In the data rows, zero lies at 4.5, halfway between 4 and 5.
Here are some points:
[5 3 4 4 3 3 7 5 5 6 3 4 4 5 4 4 3 5 6 3 4 4 5 5]
[4 6 5 4 5 1 3 6 8 6 3 2 5 4 4 6 3 7 5 4 4 6 1 1]
[6 6 2 4 4 2 5 6 4 6 2 1 2 7 8 5 7 1 6 1 5 5 6 4]
[4 7 4 4 4 5 4 5 6 5 3 6 6 5 3 4 5 8 6 6 4 4 4 1]
[6 5 3 4 5 7 4 3 2 4 7 8 2 4 6 5 5 1 5 3 4 4 7 7]
[5 2 5 5 4 4 6 3 1 4 7 7 4 3 5 4 4 3 3 3 4 4 7 7]
[5 3 6 6 4 6 6 5 3 3 7 5 5 2 3 4 3 6 5 6 5 5 5 6]
[5 1 4 6 4 6 6 5 2 5 6 6 3 4 3 5 4 2 3 3 4 5 6 8]
[4 2 5 5 5 5 3 4 2 4 6 6 4 4 3 5 4 5 3 5 4 6 4 5]
[5 5 4 5 4 2 5 3 4 6 3 4 5 7 7 5 4 4 4 3 4 5 6 4]
[4 6 4 3 5 5 4 3 7 4 5 4 6 4 4 5 4 8 6 7 7 3 3 2]
[5 4 4 5 4 2 4 4 6 6 3 4 5 5 7 4 4 4 5 2 5 5 5 4]
[5 4 4 4 3 3 4 5 4 6 4 5 5 5 6 4 5 3 4 3 4 5 5 4]
[5 5 7 3 4 7 6 4 5 3 7 2 5 4 3 4 4 8 6 7 4 4 5 5]
[5 5 3 5 3 3 4 6 5 5 3 4 6 5 6 4 5 4 5 3 5 5 4 4]
[5 4 3 5 6 3 2 7 6 6 4 5 4 5 6 6 4 3 3 4 5 5 2 3]
[4 4 5 4 6 8 3 3 1 0 7 7 5 3 3 4 6 7 4 7 4 6 4 6]
[4 5 4 5 3 5 4 3 3 5 5 5 4 5 5 4 6 3 4 4 5 5 6 5]
[7 3 2 5 5 2 3 5 3 6 4 7 4 5 8 5 6 1 3 0 4 5 6 4]
[7 2 4 7 4 7 5 7 2 7 5 7 2 5 8 4 6 0 4 1 4 5 8 7]
[5 5 4 3 4 2 6 3 6 7 4 2 5 7 7 6 5 2 5 2 4 3 7 5]
[4 4 5 6 6 6 3 3 3 0 7 7 7 2 4 4 5 7 2 8 6 4 4 5]
[6 3 3 5 4 1 6 7 6 9 1 4 1 7 9 5 4 1 6 0 4 4 6 4]
[3 5 6 4 6 3 3 3 6 4 4 4 6 4 2 5 4 7 3 6 4 5 2 2]
[5 5 7 3 5 8 6 4 5 3 7 3 5 4 3 4 4 7 6 7 4 4 5 6]
[4 2 6 6 6 7 6 3 2 2 5 5 4 3 1 4 5 3 3 6 5 4 5 8]
[6 5 6 5 6 4 2 3 4 4 6 5 4 4 6 4 4 6 4 5 5 5 4 3]
[4 5 5 5 4 6 5 2 1 5 7 5 3 5 8 5 5 3 4 3 4 5 7 7]
[6 6 3 6 5 3 3 8 8 7 1 3 3 7 8 5 6 4 6 2 5 5 4 2]
[4 6 3 5 5 1 4 7 9 6 0 1 5 6 3 6 4 6 6 4 5 4 2 1]
[4 6 5 4 5 4 3 6 8 3 4 3 7 3 4 4 4 9 6 6 4 4 3 3]
[5 1 4 6 3 7 6 3 0 4 8 8 4 2 5 4 3 0 2 4 5 5 7 8]
[4 2 5 4 5 7 7 4 2 2 5 7 3 3 0 4 4 5 4 6 4 5 4 7]
[5 3 4 2 2 3 7 7 5 8 5 4 2 5 7 4 3 2 7 1 3 5 6 5]
[5 5 3 5 5 1 5 7 8 8 0 3 2 7 7 5 5 2 6 1 5 5 5 3]
[5 3 4 5 3 4 7 4 3 5 5 5 3 4 6 4 3 0 4 3 4 3 7 8]
[5 1 5 6 5 6 5 0 0 4 8 9 4 4 5 5 3 2 1 4 4 5 7 9]
[6 3 3 5 5 6 4 5 2 5 7 8 2 4 5 5 5 2 5 3 4 5 6 6]
[4 9 5 3 4 3 4 5 7 5 2 0 6 7 7 5 5 8 7 6 4 5 3 2]
[3 4 5 6 6 7 2 4 5 0 5 6 7 1 0 4 4 8 3 9 6 5 2 3]
[5 6 3 5 6 7 2 6 4 3 5 7 4 3 2 5 6 6 6 7 5 5 3 3]
[5 6 4 2 4 2 4 5 6 5 3 3 3 5 7 5 3 5 7 3 2 4 3 5]
[5 6 6 3 5 8 6 5 5 5 6 5 3 5 4 6 3 4 7 4 2 4 5 5]
[3 4 5 4 4 7 3 4 5 4 7 6 6 3 3 4 3 4 4 6 5 4 3 5]
[4 6 6 3 4 6 6 5 6 4 5 1 5 5 4 5 4 8 7 6 4 4 4 3]
[5 3 5 4 4 4 4 4 4 5 6 6 4 3 6 5 4 4 4 3 4 4 6 6]
[4 7 3 4 3 5 5 6 6 6 2 4 5 6 4 4 7 6 6 4 4 4 4 4]
[4 5 5 5 4 8 4 5 4 5 5 7 5 5 3 3 4 6 6 6 4 4 5 3]
Here are 12 more points, each followed by its number:
[4 7 4 5 4 6 3 4 4 4 4 4 5 5 5 4 6 5 5 6 6 6 5 3] 0
[5 3 4 5 4 5 8 1 2 6 5 5 4 6 4 5 4 1 4 3 5 3 8 7] 1
[5 5 2 4 3 1 6 6 3 6 1 4 3 8 6 4 5 2 5 3 3 5 5 3] 2
[4 5 5 6 5 5 3 5 7 5 4 2 6 4 5 5 4 5 4 6 5 5 3 3] 3
[4 1 7 5 4 8 6 3 1 5 9 6 4 2 3 5 4 2 2 5 4 5 6 8] 4
[4 5 4 5 6 2 5 6 7 4 1 3 5 5 3 5 5 5 4 5 4 5 3 3] 5
[4 2 5 3 5 5 4 4 5 5 5 5 5 4 3 5 4 5 5 4 5 4 3 5] 6
[5 4 3 5 4 3 4 6 7 6 3 3 4 5 4 5 3 4 5 4 4 4 4 3] 7
[4 3 7 4 5 9 6 2 2 2 9 5 4 2 2 4 4 6 5 8 4 4 6 7] 8
[5 4 4 4 3 3 7 4 4 7 4 4 2 5 6 4 3 1 5 3 4 3 7 7] 9
[4 4 4 5 6 3 3 6 7 4 3 5 6 3 3 6 4 6 3 6 5 6 0 2] 10
[5 2 5 5 6 3 5 2 2 2 5 7 6 3 3 5 5 6 2 5 5 4 5 6] 11
Which of these numbered points is nearest to each point below, ignoring the 2 directions in which the first points spread most? Its number follows each.
[4 8 3 4 6 1 3 5 9 4 0 3 8 5 5 6 6 9 4 6 6 4 2 1] > 11
[5 4 4 5 3 6 4 4 2 6 5 5 3 5 6 4 6 1 4 3 5 6 7 5] > 0
[5 4 4 3 5 2 5 5 6 7 3 4 3 5 7 6 5 3 5 1 3 5 5 6] > 6
[4 8 4 3 6 2 5 2 8 2 2 1 7 6 4 5 4 9 6 6 4 3 4 2] > 1
[6 1 7 4 4 9 7 3 0 3 9 6 3 2 4 4 4 3 4 5 4 3 8 9] > 8
[5 5 4 5 6 6 4 2 3 1 6 8 8 2 3 5 6 6 2 7 6 4 4 6] > 11
[4 9 3 2 5 2 4 4 9 5 1 2 6 7 5 6 4 9 8 5 6 3 2 0] > 1
[5 4 5 4 6 5 6 0 2 1 7 5 5 3 4 5 4 6 4 5 4 3 7 7] > 1
[3 3 8 5 6 9 5 3 3 2 9 5 6 1 1 5 3 7 3 8 4 5 3 6] > 4
[4 5 4 5 5 9 4 2 0 2 7 7 5 4 3 4 5 3 4 7 5 4 7 6] > 0
[3 4 6 6 7 5 2 5 6 1 5 5 7 2 0 5 3 9 2 9 6 6 0 2] > 10
[4 3 5 4 3 3 4 5 4 8 5 2 2 6 6 5 5 0 4 1 3 5 6 5] > 4
[6 4 5 3 3 6 8 4 4 7 7 2 2 6 7 5 4 3 7 3 3 3 8 6] > 8
[4 3 6 4 5 7 5 4 4 4 8 5 5 2 3 4 3 5 4 6 5 5 4 5] > 4
[5 3 5 5 3 3 5 2 3 5 5 6 5 4 5 4 5 4 3 3 5 4 6 6] > 11
[4 2 4 5 6 5 5 5 3 3 5 6 4 3 2 4 5 3 3 6 5 4 4 6] > 5
[3 7 4 3 3 2 5 7 8 7 0 2 5 8 4 4 5 6 7 5 4 5 2 1] > 2
[4 7 4 3 4 1 4 5 7 4 2 1 5 7 4 5 5 9 6 5 2 5 2 2] > 2
[5 5 3 5 3 3 6 5 6 8 2 3 4 7 7 5 6 1 5 1 5 4 6 5] > 1
[4 6 4 5 3 7 4 5 4 5 5 5 6 5 4 4 7 6 5 6 5 5 4 4] > 0
[3 9 3 4 4 2 5 6 7 5 0 1 6 8 3 4 7 7 6 6 5 5 3 1] > 2
[5 1 4 6 5 6 5 4 1 4 7 7 4 3 3 5 3 2 2 4 5 5 6 7] > 7
[4 4 3 4 3 1 7 4 6 7 2 3 5 5 5 4 4 3 5 2 5 4 6 4] > 1
[4 4 5 6 7 6 1 6 6 2 5 6 6 2 2 5 4 7 2 8 6 7 0 2] > 10
[5 4 4 2 3 2 8 5 5 7 1 3 2 8 3 6 5 3 7 1 2 4 5 5] > 1
[4 4 3 3 4 0 3 6 6 8 1 3 5 9 6 5 6 2 5 1 5 5 4 2] > 6
[5 2 4 5 6 5 3 6 5 5 6 7 3 3 4 6 4 3 3 4 5 5 3 4] > 10
[5 7 6 2 4 5 6 6 8 5 4 0 5 6 4 5 4 8 9 5 3 4 4 3] > 8
[6 5 6 3 3 7 7 5 5 5 6 2 3 6 5 5 4 5 7 4 4 4 7 6] > 8
[3 2 6 3 5 2 5 3 5 6 5 4 4 4 3 6 3 5 3 3 3 4 3 5] > 6
[4 4 5 3 4 5 4 4 6 6 5 4 5 5 4 5 4 4 5 3 4 4 5 5] > 6
[4 3 4 6 6 7 3 4 3 2 6 8 5 2 2 4 5 4 2 7 6 5 3 5] > 10
[3 4 7 6 6 8 3 4 6 1 6 4 7 1 2 4 3 8 3 9 6 5 2 3] > 3
[5 2 4 6 3 8 5 2 0 5 8 8 3 4 6 3 6 0 3 3 5 5 9 8] > 0
[5 4 4 5 3 3 7 5 3 6 4 4 2 5 7 4 3 0 5 2 4 4 7 7] > 9
[4 6 8 4 6 9 5 4 5 0 8 3 7 2 1 4 4 9 6 9 5 4 4 5] > 8
[4 5 5 5 6 3 3 6 8 4 3 4 5 4 1 6 4 8 4 6 5 6 1 1] > 10
[4 5 3 5 4 3 5 6 8 6 1 2 5 6 4 5 4 6 6 4 4 4 3 2] > 7
[5 5 6 4 6 8 3 2 2 0 7 7 6 3 3 4 7 8 4 7 4 6 5 6] > 0
[4 4 3 5 4 2 5 6 7 6 2 2 4 6 4 5 4 4 5 3 4 4 4 3] > 7
[5 4 3 2 3 2 8 6 6 8 1 3 2 8 5 6 4 2 8 1 3 3 6 6] > 9
[2 7 5 4 5 4 4 5 6 3 2 2 6 6 2 4 4 9 6 7 3 4 1 3] > 2
[3 3 6 4 4 6 3 5 4 5 6 3 5 4 2 4 5 3 3 6 4 5 3 5] > 4
[6 4 2 5 5 2 2 5 4 6 4 7 4 5 7 5 6 2 3 1 4 5 5 3] > 10
[4 3 7 5 6 9 4 3 4 2 9 5 7 1 1 5 4 8 2 8 4 4 3 6] > 4
[4 4 5 5 7 7 4 4 4 0 5 7 6 2 2 4 5 7 4 8 5 4 3 5] > 5
[4 5 5 3 5 4 4 5 5 3 4 5 4 4 5 5 4 6 5 4 3 4 3 6] > 6
[4 5 7 3 5 8 5 4 5 3 7 3 5 3 2 5 5 8 6 8 4 4 4 5] > 8
[5 4 5 5 4 3 7 6 6 5 3 3 5 5 4 4 4 5 7 4 4 4 5 5] > 9
[4 3 4 5 5 5 4 5 5 4 4 5 5 4 2 5 4 5 5 5 5 4 4 5] > 7
[4 3 5 6 5 7 3 3 3 4 8 5 5 2 4 4 3 2 2 6 6 4 5 6] > 3
[5 2 3 2 3 3 9 5 3 7 3 5 2 7 4 5 4 1 7 1 2 3 7 8] > 9
[4 3 5 6 7 5 4 4 3 3 6 6 4 2 3 5 3 4 2 6 5 5 3 5] > 10
[5 5 4 5 3 5 5 4 4 5 4 5 4 5 5 4 6 3 5 4 5 5 6 5] > 0
[4 2 4 4 3 0 6 4 4 8 3 4 3 6 6 6 4 2 4 0 3 5 5 5] > 6
[3 6 5 5 6 7 2 5 6 2 6 3 7 3 3 4 4 7 4 8 6 4 2 3] > 3
[3 4 4 5 3 5 7 3 1 4 4 5 5 5 3 3 6 3 3 6 5 5 7 6] > 2
[4 1 5 3 5 8 7 4 1 3 6 8 3 4 0 5 4 3 4 6 3 4 5 8] > 6
[4 4 5 5 5 3 6 5 5 5 2 3 4 6 3 5 4 4 4 4 5 4 4 5] > 5
[5 4 3 4 4 2 3 5 6 7 2 3 5 8 6 5 6 2 5 1 5 5 5 3] > 6
[5 4 3 4 2 5 5 5 1 6 5 7 3 6 5 4 5 4 7 2 3 4 7 4] > 2
[3 6 5 7 5 7 2 4 3 1 5 5 6 2 1 3 6 6 3 9 7 6 3 3] > 0
[6 3 7 3 4 8 8 4 2 5 9 4 2 4 4 5 4 4 6 5 3 3 8 8] > 8
[4 3 6 6 4 7 5 5 4 2 6 5 6 2 2 3 4 7 5 7 5 4 4 5] > 7
[4 5 4 4 3 5 6 5 5 6 4 3 5 5 3 5 4 5 6 4 4 3 5 5] > 9
[6 4 2 4 5 0 4 7 7 8 1 4 2 7 7 6 4 1 5 1 4 5 3 3] > 10
[6 4 6 3 3 7 8 4 3 6 7 3 2 6 5 5 4 3 6 4 3 3 7 7] > 8
[3 6 5 7 5 6 2 4 5 3 6 3 8 2 5 4 5 5 2 7 6 5 4 4] > 3
[5 6 6 3 4 6 6 5 7 4 5 1 6 5 4 5 4 9 7 7 4 3 4 3] > 8
[4 5 6 3 5 5 4 5 6 5 6 3 5 3 4 4 3 6 5 5 4 4 4 4] > 4
[5 2 4 3 3 5 9 5 3 7 4 6 2 6 3 5 4 1 6 2 2 3 7 8] > 9
[5 1 3 5 4 2 5 5 4 7 4 5 2 5 5 6 3 1 4 1 4 4 6 6] > 7
[4 7 6 3 4 5 6 6 8 4 4 0 5 6 4 5 5 9 8 7 4 4 4 2] > 8
[5 4 4 5 2 4 5 3 2 7 4 5 2 6 7 4 6 0 5 1 4 5 8 6] > 0
